Each path below is one point turned by a fixed rotation once a step. After each direction that follows a path, write how fast that rotation turns it, in degrees each step (0 if it stays still).
Each turn is a multiple of 5 degrees from 10 to 175, or 0.
Each row of a path follows its step; steps can be skipped.
Rotation 1:
step 0: [-230 -44 -282 123 15 63 81 112 -138 -197 -1 126 -115 44 -102 -108 -360 226 181 -36 -250 69 -97 -78 -198 86 -1 96 -123 131 119 9 66 122 -137 108 116 239 157 -86 -52 -33 -244 337 162 -101 69 65 73 -196 -101 203 -210 -90 85 28]
step 1: [47 153 -154 111 164 -67 -82 49 -121 -31 2 332 108 -113 -223 -13 -41 58 115 78 -77 -57 -184 243 138 92 -9 59 29 -200 -4 159 -283 -160 -28 176 25 24 -30 -56 -202 49 166 -7 359 -184 -147 -277 -34 -228 -299 -26 77 219 -64 -151]
step 2: [222 74 76 147 -20 -155 230 101 -324 163 13 126 71 -18 250 87 16 -198 -35 -171 -148 109 -4 153 -204 169 178 199 -36 -53 -178 -188 177 -60 -26 -25 -223 13 150 13 -153 52 5 155 40 248 74 -353 -35 -81 -149 -223 125 -134 -92 -133]
step 3: [5 91 249 85 -79 -88 107 -289 3 -216 -76 -186 -99 -8 -100 -163 -199 -84 73 297 -77 -184 313 1 -49 256 26 103 70 -21 -74 -47 171 201 -68 101 -102 201 52 -55 91 -241 -126 267 118 -180 -32 -107 4 -177 115 -87 275 -144 -163 -47]
step 4: [-121 155 -68 139 54 -48 -105 -87 -93 -116 174 -17 99 -197 -289 -137 -21 -192 -108 -49 -426 -79 76 -25 -113 -18 -103 -88 -170 124 215 198 -52 214 52 -123 17 -101 -261 120 -27 39 -114 348 260 77 -90 -80 126 197 -35 40 111 138 105 -207]
step 5: [-45 38 36 21 99 -195 -306 -25 92 -80 154 190 -88 -87 -332 123 84 -112 -22 46 -138 264 120 208 -58 157 164 125 102 -78 188 -139 -53 -180 152 -60 70 -116 -88 240 -22 -99 33 -82 -35 91 265 -279 -7 79 -79 -330 -58 90 -235 151]
step 6: [-21 215 367 39 45 40 -29 -5 -166 43 -181 -19 28 50 -25 6 -172 -53 89 -163 121 128 4 -94 13 176 3 -76 -56 12 161 159 331 159 -277 198 -91 -88 105 233 -40 -93 152 -40 4 187 133 125 105 58 71 -514 23 -159 -19 82]
step 8: [-103 155 -68 144 -70 -215 -60 -46 -8 -58 145 72 266 -64 -57 136 29 -45 235 -10 -119 283 6 9 -180 -48 48 -175 32 -95 138 -28 -93 208 -182 -39 214 -237 -312 -151 -163 394 45 49 96 -62 -5 30 -88 -81 128 96 -268 -4 -186 233]
step 9: [292 -4 -89 159 -14 29 45 -207 66 223 -64 185 -105 62 -153 16 -288 60 289 -54 3 179 -128 -159 -131 36 -190 206 14 -247 73 7 -46 -244 -44 -38 -163 -327 -110 -94 -84 -48 -74 -176 -122 -97 71 -120 212 -107 22 -274 -184 -195 -44 66]
step 11: [-23 69 -231 -13 -183 -165 279 8 -162 -113 -11 -40 43 -84 -176 -133 -127 111 93 85 -117 58 -12 168 -76 182 332 -75 28 -46 97 83 -260 149 37 -319 -392 -97 28 -29 37 146 6 -2 -70 -133 14 77 -162 -105 186 177 250 41 194 155]
step 12: [179 324 -168 133 -52 191 7 -36 -168 -83 -39 -54 -154 -60 -203 237 -189 310 -103 93 126 101 25 55 -110 -181 51 206 25 55 205 -190 -134 246 -6 -95 -39 48 -157 -69 -292 190 54 150 -54 -179 116 -261 15 204 -58 -9 -72 -38 -154 -95]
Speeds:
[66 1 70 15 20 -4 -71 -50 34 -43 35 22 13 30 -16 -34 -63 -1 32 26 49 2 43 39 21 51 6 4 -2 9 16 -63 -29 -49 11 -12 36 -40 5 27 1 -50 25 -87 -30 -91 -20 -26 -52 -41 -3 67 56 28 48 -38] => 175
[-14 36 -37 -59 -47 -36 33 -36 27 -16 -7 5 -28 -67 45 28 -43 106 0 -89 77 -25 39 75 -30 -12 -4 25 1 -14 1 8 -7 -39 22 -46 26 86 25 -60 13 21 24 -19 -19 21 -43 34 40 6 -31 25 -24 26 40 -49] => 20
[-35 -3 -1 -48 48 40 45 -7 30 -2 7 30 -32 -79 71 -71 -56 -50 34 -28 31 -53 33 -62 10 52 73 56 -49 -4 -94 -2 32 38 -19 35 2 -11 -50 -8 -26 -43 -13 -21 -19 -5 61 50 -18 48 -8 -4 30 -7 -3 23] => 100
[1 -23 60 28 3 -99 46 8 -37 23 5 -30 -26 -27 17 -15 -5 27 -34 37 4 9 21 13 -16 -31 60 0 -34 -10 24 -43 3 41 26 27 3 23 -33 34 -59 17 -12 -42 -136 -28 2 -58 42 -47 -28 -36 -77 -64 27 56] => 115
[-31 4 -34 -58 -44 -17 33 23 38 -17 -39 22 -27 13 -28 -36 -11 21 -17 100 -23 -8 55 42 84 11 -55 8 93 -90 -57 58 -51 -25 7 -3 24 -32 11 -40 26 -44 -29 -7 -56 -11 56 -60 6 10 -2 -37 -1 9 -18 17] => 170
Rotation 2:
step 0: [150 193 -196 122 204 -425 -36 148 8 -120 -32 -153 -165 -60 -98 184 -12 83 83 -27 102 -13 157 -89 -7 -42 157 14 124 -200 -195 -84 8 -84 45 -56 176 -46 155 -8 -76 58 197 176 114 -296 -337 -199 10 92 -20 -1 -82 -248 -63 -36]
step 1: [-123 44 -251 33 -63 -122 47 -331 139 -7 -288 35 -141 7 -13 36 -43 179 163 31 -16 -60 -163 134 -147 -299 170 -21 134 -44 188 -90 187 -229 58 -164 -1 -27 -179 38 67 -60 -259 214 -11 -231 56 -55 150 -110 165 137 8 -166 268 -48]
step 2: [-156 135 -99 6 163 -53 -125 5 22 -168 21 253 -150 14 3 -146 41 134 -23 -91 -141 -132 182 -87 -93 -248 -4 209 9 103 -307 -84 -161 47 17 45 -189 -27 42 175 -100 -90 76 135 54 -284 145 -60 -147 -132 28 -189 419 -186 75 -193]
step 3: [242 229 127 30 120 -271 -52 -132 150 -162 -209 -64 -149 146 45 296 32 78 -215 -64 -18 -211 45 -3 -128 79 258 37 -134 -81 -203 -37 56 112 205 -5 142 -115 -157 -248 82 -147 -88 167 -85 -179 -49 104 -158 -45 -121 17 -141 -191 47 -202]
step 5: [123 -175 -115 124 -4 -333 -100 -158 140 -217 -76 121 55 33 107 -48 -220 256 148 59 75 -146 -60 -12 29 -232 113 236 31 -244 -174 -30 187 -39 -80 75 -119 -260 239 65 -82 -249 188 160 -78 -131 -66 -59 -7 -116 47 21 219 -159 -59 -29]
step 6: [-189 333 -294 -118 95 -122 125 -75 -9 -75 -245 -20 -15 -69 -191 242 -1 118 54 -73 -272 -158 128 -114 -248 -36 277 27 -28 -177 48 229 51 34 12 89 143 98 17 -52 47 -142 -131 331 145 -177 -24 39 -51 28 24 -61 138 -13 -42 -192]
step 7: [-83 47 -81 85 -181 53 -255 -93 155 70 -97 -103 -157 127 -51 140 -41 80 -39 -52 -92 -57 98 185 -287 -148 85 122 69 18 -314 10 -185 -321 -50 -248 -62 -193 -99 -149 -72 4 9 -93 -171 -111 -91 54 87 -146 27 -210 145 -248 213 -289]
step 8: [-14 72 -102 -175 101 -501 146 -144 8 -218 -173 115 -67 257 59 71 -34 172 -54 -153 219 -48 239 31 40 -28 -116 -53 -200 -10 -98 31 -216 -106 -8 105 -78 -267 47 18 13 -112 184 135 78 -300 32 0 65 -125 -187 90 4 -113 90 8]
step 9: [-62 309 -345 61 168 -22 -51 -36 158 -166 -254 -31 -81 -56 41 121 -87 73 107 -1 9 -15 -100 -8 97 -114 72 -40 99 31 11 94 254 -39 62 -128 62 -24 -4 66 -75 -93 -64 326 -219 105 -261 -107 -111 -216 -314 -5 -18 -279 -75 -258]
step 11: [38 156 20 52 61 -71 -48 2 90 106 -166 65 -146 112 18 53 -76 44 -162 126 86 -234 257 -24 -178 -29 -85 234 -32 5 -164 276 45 -82 -161 232 -26 -243 -24 -110 -258 -234 48 422 142 -207 -103 150 -52 71 -142 -162 120 -112 89 3]
step 12: [-109 288 -96 126 46 -180 132 -128 147 -314 -223 -114 -66 29 -19 91 201 7 140 -166 -90 14 36 115 -112 -18 1 -239 178 -266 -32 61 6 -92 -46 -265 38 -268 90 -189 49 -201 78 -81 -2 -6 -209 266 -98 -31 -146 -69 -10 -52 194 -214]
Speeds:
[4 -20 -2 -49 55 -61 -9 41 6 -21 -52 3 -15 -1 59 -61 -28 14 16 -11 101 7 -82 42 11 -58 17 -12 17 -20 38 42 26 -7 -76 -27 41 69 10 15 61 10 18 -75 -8 -31 -59 -53 34 24 -63 -10 -6 5 -39 -7] => 85
[72 26 15 -3 48 -70 -37 53 -51 -80 -46 -10 11 -79 15 18 37 29 12 4 8 -20 36 -68 -21 1 -29 3 9 49 -34 -12 42 39 -51 76 53 -49 -46 -17 -5 26 4 26 43 74 -6 17 64 -47 12 17 8 56 -6 -24] => 125
[-49 10 -36 -17 40 -73 81 22 -22 -11 44 -7 -8 -99 -41 -9 67 -42 -20 -48 -44 29 -9 3 13 15 21 -24 38 24 -10 56 -70 29 36 -24 -27 -15 33 15 -26 -52 24 -56 79 -70 44 -21 36 -33 -7 -30 -20 34 -44 10] => 175
[-42 38 -2 -72 96 54 36 -7 -8 31 -21 -16 -97 58 14 17 3 11 -31 -22 -49 18 44 -44 33 32 26 35 33 39 18 9 32 -33 -104 41 -29 -9 33 48 -18 20 -77 -5 -25 2 15 20 43 6 5 15 0 -24 -43 69] => 155
[-15 26 -18 7 -9 7 -36 53 -38 -21 0 6 -24 18 43 -18 19 0 -12 -51 30 -3 -9 3 41 -2 -43 15 -17 89 -10 -25 -38 61 58 -11 -24 -11 -117 83 52 -18 -65 23 -64 -50 42 -51 -21 -48 -46 38 -51 -56 21 -5] => 55
[-35 -52 -50 5 11 22 -28 49 -18 49 -33 -42 29 3 13 -20 -35 1 -4 49 -30 -48 -47 -14 -14 24 -33 3 63 -23 -21 -14 9 30 -6 -20 21 -40 25 12 15 -41 71 95 -19 -29 -28 -18 2 -9 71 54 -99 14 -113 38] => 70
